128 stands for zero in the data rows.
The table, row by row:
[127 161 108 131  34 136 118 108  71 105  79 132 186 114 104 150 119 119
  48 111 134  92  95 100]
[111 113 120 103 121 106 125 130 112 202 168 112 125 184  95 133 111 132
 118 143 166 109 105 142]
[ 71 103  86  80 155 140 148  74 123 120 139  74  84 134  91 114  79 146
 155 103 201  43 147 191]
[137 122 162 130  84 125  81 172  78 187 159 140 128 177 122 158 113 102
 100 158 111 121 104 114]
[ 88  60 127  96 114 125 102 115  62 124 124 102 157 152 103 175  77 110
 107 168 157  45 112 137]
[180 165 109 196 137 149 126 126 178 197 190 156 143 189 149  98  72 164
 105 136  90 165  72 120]
[150 128 157 136  76 153  71 142  57 141 108 133 108 156 127 166  99  98
  80 156 111  86 115 116]
[127 114  79 139  77  86 169 121 132 173 151 136 165 167  99 123 119 166
  92 101 132 126  89 148]
[141 101 127 145 114  90 120 124  95 164 171 103  96 171 135 152  76 140
  96 171 109  94 114 135]
[112 163 111 138 186 183 124 102 136  92 141  84 121 107 113 129  63 116
 153 157 151 112 137 111]
[122  64 124 133 117 114 114 126  95 168 167 121  92 194 123 147  70 147
 111 145 124  59  98 150]
[134 136 106 154 121 164 126 106 124  83 121 141 194 124 131 133  76 137
 113 135 119 118  99 110]
[190 151 151 206 107 187  64 136 100 110 133 176 132 156 167 157  51 100
  96 171  52 119 101  77]
[ 83  99  46 105 155 116 172  39 148 152 163  74  64 152  89 102  70 177
 134  88 182  23 116 198]
[166 153 106 171 129 148 129 128 160 172 168 143 143 173 144 110  90 147
 123 126 101 150  95 113]
[105 144  88 115 122  80 162 104 145 200 185  73  81 165 109 110 108 175
 125 101 148 101 119 168]
[153 101  91 150  59  75 162 139 113 183 155 146 114 148 126 142  87 138
  83 144  79 180  67 151]
[147 136 114 163  96 115 135 155 141 219 196 136  90 167 138 116  83 132
  96 129 110 232  73 155]
[120 138 109 118 135  98 138 107 123 138 147  83  82 132 118 125  96 152
 127 137 142  90 136 147]
[105 100  83 116  98 116 163 101 136 142 129 126 118 128 100 129  99 139
 114 115 152 146  97 181]
[137 104 113 146 110 102 138 148 128 183 168 139  92 163 136 136 111 141
 112 140 113 170  93 142]
[149 124 110 153  87 136 114 116 108 129 116 158  74 133 123 142  99 124
  91 125 105 128 111 157]
[147 139 161 160 123 134  87 176  96 189 175 133 141 179 145 146  93 120
 115 185  94 155 102  81]
[138 105 137 136  98  76 109 183  96 255 197 118  97 198 130 149 106 123
  86 163 107 199  81 153]
[141 141 118 142  36 160  99  95  56  79  71 148 144 128 117 159  97 118
  64 124 117  63 116 102]
[ 95  60  46 112 137 116 178  69 164 166 165 121  61 174  99 105  71 178
 123  84 167  90  90 213]
[107 111  80 105 142 113 160  97 142 140 161  94  91 137  97 115 101 179
 133 104 171  62 125 183]
[140 164 139 165 109 156  97 152 104 163 153 132 131 170 125 132  95 118
 103 153 119 152  98 102]
[156 141 148 160  88 171  83 129  88  99 109 152 122 131 148 154  88 102
 101 135  97  95 119 114]
[119 106  91 134 144 163 150  85 168 127 149 128 121 168 118 111  74 159
 134 115 143  82 110 154]
[154 125 142 176 105 133 103 139  91 131 147 152 180 153 151 161  75 107
 103 179  86 128  89  81]
[126 130 111 131 141  96 136 110 106 148 163  85  83 137 110 134  78 148
 134 144 133  85 138 148]
[163 172 145 156 105 162  74 166 102 169 146 143 131 177 129 143  92 105
  99 151 108 147  92 104]
[148 142 111 173 101 123 135 164 154 229 195 128  75 182 136 120  96 142
 104 137  98 234  76 147]
[145 116 100 135  98 101 150 118 105 131 127 126 167 123 122 143  95 139
  97 134 112 148  88 125]
[150 101 136 149  92 127  99 139  86 141 137 149  75 160 143 159  87 115
  82 149 101 111 103 136]
[128 140 129 122  71 144 110 124  80 141  96 139 132 135 110 146 121 118
  90 122 132 108 120 118]
[178 107 122 178 107 113 110 160 120 163 168 165  99 169 166 162  78 114
 105 172  60 170  81 125]
[124 177 100 129 104 126 147 102 106  80  94 100 198  86 108 126  85 136
 114 136 143 114 122 110]
[142 137 110 138  30 129  97 100  42  91  76 147 196 128 109 168  89 115
  42 129 117  65 104 100]
[101  83  85 121 131 126 159  90 154 144 144 114  87 156 106 121  95 156
 124 106 143 102 107 193]
[135 144 128 157 118 123 128 148 142 220 196 131 140 187 133 128 105 146
 108 124 117 157  92 128]
[160 153 103 161 127 163 117 116 140 124 118 156 105 134 155 117  93 131
 113 124 101 150 106 123]
[117 152 106 143  32 126 126 114  61 113  86 135 204 124  95 152 120 116
  57 113 137  94  99 111]
[159 109 122 162  81 120 106 152  85 152 141 147  81 150 144 156  89 119
  83 155  99 127  84 140]
[122 156 129 129  38 146 101 123  76 125  91 124 142 143  98 156 118 107
  57 115 132  97 116 111]
Each row is a mix of 3 hidden patterns, all the same size, taken from one set. Each row also carries a little noise. Patterns are numbered 0, 1, 2 and so on, in the order they first appear below.
Further rows, each followed by the numbers of its patterns, largest weight first:
[133 103 149 125  85  90  98 187  52 210 166 115 174 184 120 164 113 103
  87 177 130 147  68 100] 0 1 2
[168 123 164 171 120 138  78 178  90 179 188 149 155 182 150 163  91  88
 114 204  71 146  96  81] 1 3 0
[152  76 142 160  90  70 108 163  97 228 207 131 128 227 139 149 102 134
  90 163  90 114  70 131] 1 4 0
[128 152 121 154  94 143 139 131 113 126 125 140 210 128 127 142  94 136
 108 140 117 151 105  97] 2 3 0
[149 145  56 176  71 118 183  65 140 111 116 146 226 146 114 111  88 176
  79  98 111 131  67 117] 2 4 3
[153 115 128 145  91 114 111 130 108 143 143 157 112 169 130 145  95 128
 103 126 103  90 118 134] 1 4 5
[178 157 157 202 109 186  81 140 107 117 127 163 147 149 163 153  67  96
 113 168  67 124 106  78] 3 1 5
[147 149  99 164 114 144 143  99 142 119 130 158 188 125 143 116  89 154
 102 114 105 132  88 109] 3 2 4
[139 109 125 130  58  97 123 143  68 141 128 127 213 147 118 164 108 113
  85 156 133 111  84  93] 2 1 0
[147 127 117 133  88 122 138 135 134 181 156 135  72 155 112 137 115 129
  92 110 121 167  96 151] 6 0 5
[ 88 131 117  75 140 129 116 130  93 160 162  46  91 144  82 141 104 120
 131 150 181  95 150 158] 7 0 8
[ 93 114  61 103 148 117 185  63 158 148 165  68  69 133  95 107  86 181
 136  94 172  58 130 190] 4 7 8
[129  95  99 135 115 112 134 114 121 159 153 142 120 176 132 123 106 155
 112 115 118  95 106 157] 4 1 8
[ 86 130  76  81 149 112 168  72 132 121 142  63  69 129  92 118  91 161
 146 107 176  69 144 171] 7 4 8
[ 85 133  73  97 158 109 163  67 131 132 135  57  71 124  87 122  81 165
 134 111 189  67 154 184] 7 4 8
[171 176 139 188 135 156 103 148 150 186 178 144 152 180 154 120  88 134
 113 143  89 170  85 105] 3 0 4
[123 164 116 121 157 158 123 106 129 111 130 100 116 118 133 131  74 120
 150 143 140 114 132 114] 3 7 8
[164  92 125 158  81 105 108 135  92 168 154 155 104 197 140 152  76 123
  83 147  89  69  86 128] 1 4 5
[146 134 108 160 152 167 134 103 165 123 160 146 136 157 139 111  71 145
 141 126 118 109 100 131] 3 4 8
[160 112 105 174 114 114 121 119 144 170 173 161 116 178 145 121  75 158
 106 130  82 116  87 119] 4 1 3
[144 165 109 147  90 141 135 125 105 130 125 137 230 129 110 142  99 130
  89 133 117 154  85  89] 2 3 0
[147 137 133 141  53 138 114 111  81 103  82 154 147 132 117 156 105 114
  79 126 131  77 111 121] 5 2 1
[100 114  74  99 147 116 165  68 146 138 156  71  84 140  95 105  94 169
 141 103 168  69 138 178] 4 7 8
[147  99 159 132  81  97 103 176  60 199 155 123 187 179 118 170 103  92
  88 181 103 126  75  86] 1 0 2
[ 88 108  98  99 142 139 147  74 131 128 147  87  88 137  95 122  87 150
 138 113 176  66 140 185] 8 4 7
[103 181  94  98  86 140 131  74  70  69  71  64 116  80  85 157  84 126
 104 118 154  50 159 140] 7 5 2
[175 174 111 173  93 195 104 106 134  96  97 170  94 129 139 133  78 131
  95 107  93 143 118 141] 5 3 6
[143 125 100 157 143 169 129  90 160 137 160 157 135 169 144 109  88 147
 125 118 110 113  97 136] 3 4 8
[163 156 142 173  93 183  88 124  99 106 104 162 120 139 153 154  90 109
  91 139  86 107 120 103] 5 3 1
[137 118  45 149  74  79 200  75 159 150 146 151 149 152 119  84 105 195
  83  74 122 147  82 159] 4 2 6
[155 129 127 166  82 127 118 141  77 107 115 155 228 124 143 159  78 115
  74 166  86 128  85  69] 2 1 3
[142  89 152 133  88 143  70 124  49 118 118 149  93 174 128 191  83  99
  96 167 122  47 115 127] 1 5 8
[158 126 134 163  99 119 102 139  82 129 139 143 185 143 149 151  93 123
  90 164  96 126  91  82] 1 2 3
[111  91 137 103 120 134  90 111  78 128 122 125 106 161 112 163  83 107
 114 143 156  50 124 147] 8 1 5
[149 135 173 147 106 124  73 195  81 214 194 142 152 200 153 163  92 106
 113 189  98 155  83  87] 0 1 3
[ 92 110 103  94 154 134 142  82 114 124 139  65  79 133  85 122  84 146
 143 124 181  64 143 169] 8 7 4
